In each game, the first row plays the second. By how much does the first row win? 20 means about a draw, 40 a big win and 0 a big loss. Wins can go round in a circle. Each row has two weighted sums of its numbers, A and B, taken from their middle values. A row wins by its A times the other's B, less its B times the other's A.
[ 0.23 -0.29  0.15 -0.1   0.45  0.77  0.59 -1.23  0.74 -0.21]
[-0.27 -1.21 -2.98 -1.44  0.28 -0.11 -0.78 -0.51 -0.47 -0.24]: 19
[ 0.79 -0.24 -0.29  0.01 -0.47  0.78  0.7  -0.1   0.09 -3.34]
[ 2.44 -0.04 -0.96  0.85 -0.23  1.11  0.58 -0.46 -0.4   1.22]: 22
[-0.45  0.16  0.22 -0.17 -1.18 -0.27  0.48 -1.2  -1.4   0.43]
[-0.11 -0.28 -0.2   0.72 -0.16  0.02  1.77  1.33  1.66 -0.41]: 24
[-0.4  -0.44 -0.13 -0.6   0.53  0.37 -1.73  0.18 -0.21 -0.39]
[-0.58  0.02  1.56  0.42  0.46 -0.02  0.55  1.52  1.28  0.12]: 28
[ 0.49  0.18 -0.23  1.49 -1.81 -1.23 -0.21 -1.85  1.25  0.03]
[ 0.06 -0.21  0.3  -0.37 -0.38  1.32  0.67 -0.28  0.63 -0.17]: 18
[ 0.22 -0.3   0.26  2.46 -1.68 -0.57 -0.3  -1.06 -1.36  0.62]
[ 0.23 -0.32 -0.86 -0.18 -0.1   0.97  0.75 -1.41  0.45 -0.23]: 21
[-0.12  0.24  0.85 -0.03 -0.57 -0.37 -0.78 -0.61 -0.73  0.37]
[ 0.12  1.44 -0.93  0.3  -0.97  1.05  1.03 -0.36 -0.32 -0.07]: 21
[ 0.02  0.06  0.18 -0.6   0.48  1.27 -2.03  0.61 -0.07 -0.54]
[ 0.04 -0.08  0.65 -0.59  0.36  0.52 -1.05  0.1  -0.44  0.2 ]: 22
[-1.15  0.62 -0.58 -0.58  1.21 -1.26 -0.91  0.99 -0.09 -0.64]
[-0.21  0.61  0.    0.68 -0.98 -0.56 -0.42 -0.9  -0.64 -0.68]: 15
[ 0.58 -0.31  0.64 -0.36  0.68  0.86 -2.13  0.32  0.79 -1.02]
[-2.17  1.53  0.27 -0.29  2.74  0.21  0.71  2.29  1.53  0.6 ]: 37
[-1.21  2.84 -0.61 -0.18  0.98  1.36 -0.31  0.68  0.41 -0.19]
[ 0.19  0.49  0.68  0.51 -0.43 -0.34 -1.21  0.66 -0.06  0.07]: 19
[ 0.12 -0.87 -0.36 -1.3  -0.76  1.38  0.73 -0.47  0.79 -0.23]
[ 0.66  0.02  0.65  0.84 -0.53  0.08  0.73 -0.55 -1.35  0.22]: 28
[ 0.01 -0.02  0.08 -0.42  1.04  0.46 -0.8  -0.71 -0.74  0.61]
[-0.3  -0.01  0.25  0.42 -0.61 -0.77 -0.46  0.03 -1.34 -0.67]: 18
[-1.79  0.83  2.13  1.41  0.13  0.44 -1.5   1.21 -1.33  0.67]
[-0.38  0.66  0.73  0.85 -0.09 -1.84 -0.34  1.78  0.12  0.08]: 19
[-0.51  0.52  0.95 -0.47  0.82  1.69 -0.18  0.53  0.34 -1.15]
[ 1.48 -0.44 -0.38  0.95 -1.77  0.98  0.96 -1.11  0.03 -0.37]: 30
[-1.95  1.25 -1.11 -0.67  3.45  1.37 -1.23  1.67 -1.79 -0.19]
[ 0.21  0.74  1.17  0.44  1.06  0.4  -0.29  0.56  1.92  0.16]: 4
[-0.38  0.45  0.73  1.47 -0.11  0.65  0.18 -0.11 -0.32  0.28]
[ 0.01  0.02  0.66  0.1   1.34 -0.89 -1.88  1.22  0.59  0.36]: 12
[-0.18 -1.33  0.77  0.03 -0.13  0.54 -0.95 -0.56 -1.08  0.15]
[-1.46  1.62 -1.97 -0.73  2.92 -0.47 -1.39  1.67 -1.31 -0.1 ]: 11
[ 0.4  -0.73 -0.62 -0.41 -0.15  1.23  0.85 -0.3   0.33 -0.76]
[ 2.39  0.59  0.75 -0.39  1.25  0.87 -2.32  1.11 -0.64 -0.09]: 23
[ 0.48 -0.64  0.41  0.23  0.46  1.65  0.29  0.28  0.98 -1.3 ]
[-0.42 -0.25  0.33  0.75 -2.71 -0.64 -0.02 -1.29 -1.55 -0.17]: 23
[-0.08 -0.56 -1.51 -0.14  0.2   1.04 -0.83 -0.68 -0.32  0.01]
[-1.14 -0.62  0.66 -0.3   0.1  -0.76  1.19  0.71 -0.03 -0.3 ]: 30
[ 1.86 -0.51 -0.42 -0.68 -0.84  0.24  0.93 -0.81 -0.03  0.09]
[-2.21  1.39 -0.69 -0.58  2.93 -0.15  0.17  2.37 -1.35  0.33]: 5
[-0.91 -0.49 -0.96 -0.09  2.27 -1.16 -1.05  1.92  0.67 -0.02]
[-0.67  0.28  0.04 -0.45 -1.03 -0.8   0.23 -0.97 -0.94 -0.88]: 14
[-1.06  0.63  1.1   0.53  0.45  1.88 -2.25  0.17 -0.41  0.06]
[-0.12  0.38  0.65  0.13 -0.47 -0.42 -0.3  -0.88 -0.43  0.93]: 16
[-0.65  0.27  0.95 -3.19  0.87  0.8  -1.58 -0.42 -0.84 -0.2 ]
[ 0.07 -0.02  0.9  -0.32  0.13  1.63 -0.26  0.16  0.37 -0.4 ]: 24
[-0.17 -0.11 -0.23  0.05 -0.74 -1.27  0.22 -1.42 -0.57  0.08]
[ 0.07 -0.87  0.44 -0.64  0.62  0.3  -1.24  0.97 -0.34  0.58]: 25
[ 1.43  0.26  0.75  0.19  0.67  0.61  0.21 -0.61  0.79  0.43]
[ 0.63 -0.58  2.18  0.36 -0.04  1.38  0.29 -1.06  0.43 -0.03]: 24
[-0.01 -0.04 -0.3   0.17 -2.42 -1.05 -1.13  1.57  0.82 -0.53]
[ 0.35 -0.13 -1.08  0.86 -1.53 -1.65  1.78 -0.84 -0.06  0.14]: 23
[-0.3   0.21  1.85 -0.61  1.79  1.27 -2.21  1.   -0.48 -0.42]
[ 0.7   0.42  0.24  0.74  0.08 -0.52  0.48  1.52  1.9   0.12]: 15
[ 0.82  0.14  0.09 -0.47 -1.18 -0.39 -0.24 -0.53 -0.58 -0.03]
[-1.12  0.12  0.58  0.87 -2.26  0.72  1.02  0.1   0.42  0.11]: 6
[ 2.03  0.24  0.81 -0.24 -1.39 -0.29 -0.18 -0.55 -1.36 -0.2 ]
[-1.55  1.67 -1.13 -0.13  1.72 -0.93  0.01  1.24 -1.06  0.82]: 18
[-0.13 -0.1   0.22  1.31  0.08 -0.98  1.07  0.38  1.39  1.24]
[ 0.11 -0.65  0.69 -0.63 -0.04  0.21 -0.8  -0.65 -0.1  -0.5 ]: 21
[-0.69  0.29  0.21  0.79  0.77 -0.3   1.13  0.56  1.87  0.65]
[ 1.58  0.12  0.17  0.55 -0.8  -1.08  0.98 -0.83 -0.91  0.35]: 16
[ 0.33  0.48 -0.19  0.51  0.36 -0.56  1.32  1.71  0.88 -1.16]
[-1.53  2.09 -1.55 -1.24  1.93 -0.75  1.61  2.24  0.67  0.5 ]: 6
[ 1.22 -0.18 -0.81  0.42 -1.7   1.36  1.75 -1.5   0.09 -0.03]
[-0.26 -0.23  0.08 -0.29 -0.74  0.75  0.68 -0.68  0.38  0.26]: 10
[-0.47 -0.21  0.63  0.47  0.12 -0.41  2.36  0.85  1.31  0.87]
[-0.45  0.2   0.46  0.5  -2.64 -1.1  -0.54 -0.7  -0.5  -1.55]: 36
[ 0.1  -0.71 -0.07 -0.74 -0.68  1.45  0.36  0.27  0.09 -0.17]
[ 0.5   0.03  1.28  0.66 -0.21 -0.4  -0.1  -0.04 -0.83 -0.1 ]: 25
[ 0.32 -0.25  0.13  0.3   0.02 -0.97  1.49  0.45  1.34  0.06]
[ 0.59 -0.25  0.43  0.22  1.52 -0.55  1.47 -0.11  2.11  0.35]: 26
[ 1.1  -0.91 -0.49  0.55 -1.93 -2.02  0.12 -1.84 -1.35  0.66]
[ 0.17  1.1   1.87  2.02  0.44  0.48  0.54  1.2   1.45 -0.01]: 20
[-0.21  0.85 -0.22  0.58 -0.1   0.06  0.29  1.26 -0.96  1.31]
[ 0.64 -0.49  0.08  0.83  0.41 -0.43  0.88  0.44  2.22  0.24]: 20
[ 0.04  0.32  1.57  1.15 -1.17  0.2  -0.91 -0.92 -1.12 -0.6 ]
[-0.57  0.23  1.17  0.29 -0.06 -0.34  0.53  1.06  0.99 -0.15]: 19
[-0.06 -0.3   2.41 -0.23 -0.19 -0.72  0.51  0.75  1.73  0.36]
[-0.13 -1.46 -0.5   0.64 -0.81 -0.9   1.2   0.52  1.41  0.95]: 19
[-1.58 -0.11  2.54  0.37 -0.58  0.4  -0.53 -0.83 -0.82 -0.63]
[ 0.81 -1.8  -0.16 -1.18 -0.25  0.29 -0.75 -0.35  0.12 -0.11]: 17
[-0.33  0.15 -1.62 -1.13  0.53  0.84 -1.04 -0.14 -0.67 -0.06]
[-0.33 -0.4   0.27 -0.87  0.38  0.87  0.08  0.17 -0.26 -0.66]: 25
[-0.37 -0.19  0.13 -0.05  0.64  0.24 -1.53 -0.57 -0.67  0.01]
[-0.46  0.58 -0.34  0.47 -1.81  0.14 -0.06  0.21 -1.42  0.2 ]: 28
[ 0.48  1.78  2.42  0.74  1.15  0.84 -0.81  3.04  1.51  0.08]
[-0.58  0.63  0.5   0.58 -0.58 -0.44 -0.44 -0.02 -0.79 -0.14]: 20
[-0.52  0.06 -0.4   0.69  1.05 -1.95 -0.59  0.54  1.   -0.22]
[-0.02 -0.39  0.63  0.13 -0.45 -0.26  0.77  0.66  1.49  1.25]: 29
[-0.66  0.64 -0.49 -0.73  0.89  0.19 -2.12  0.66 -0.34  0.65]
[-0.23  0.29 -0.39  0.68 -0.87 -1.13 -0.81 -1.47 -1.52  0.23]: 7
[ 0.05 -0.57 -0.43  0.26  0.14 -0.23  0.19  1.15  1.43  0.02]
[ 0.01 -0.24 -0.08  0.18 -0.31 -0.53 -0.19 -0.82 -0.69 -0.42]: 19
[-0.78  0.06 -0.37  0.81 -0.14 -0.45  1.2   0.54  1.51 -0.04]
[ 0.02 -0.63 -0.8   0.47  0.17 -0.47  1.36  0.39  1.33  0.25]: 20
[-0.18  0.45 -0.62  0.23 -0.36 -0.95  0.58 -0.59 -0.24  0.2 ]
[-0.09  1.26  1.65 -0.75 -0.03  0.3  -1.14  1.04 -1.15 -0.88]: 14
[-0.78  1.52  1.65  2.5   1.67  0.25 -0.25  1.44  1.55 -0.47]
[-0.44 -0.81 -0.09 -0.78  1.19  0.05 -1.99  0.23 -0.06 -0.04]: 31
[ 0.33 -0.12 -0.28  0.19 -0.83 -1.    0.32 -1.44 -1.26  0.05]
[ 0.73  0.04  0.97  0.64 -0.33 -0.3  -0.29 -0.42 -0.92  0.1 ]: 20
[-0.26 -0.15  0.43  0.38  0.79  2.19 -0.03  0.44  0.11  0.15]
[-0.52  0.5   0.97  0.62  0.31 -0.13  0.86  0.62  0.5  -0.12]: 26
[-0.17 -0.07 -0.48  0.72  0.49 -0.47  1.03  1.16  2.15 -0.01]
[-0.22 -0.36 -0.44 -0.53  0.57  0.58 -2.59  0.11 -0.05 -1.31]: 24
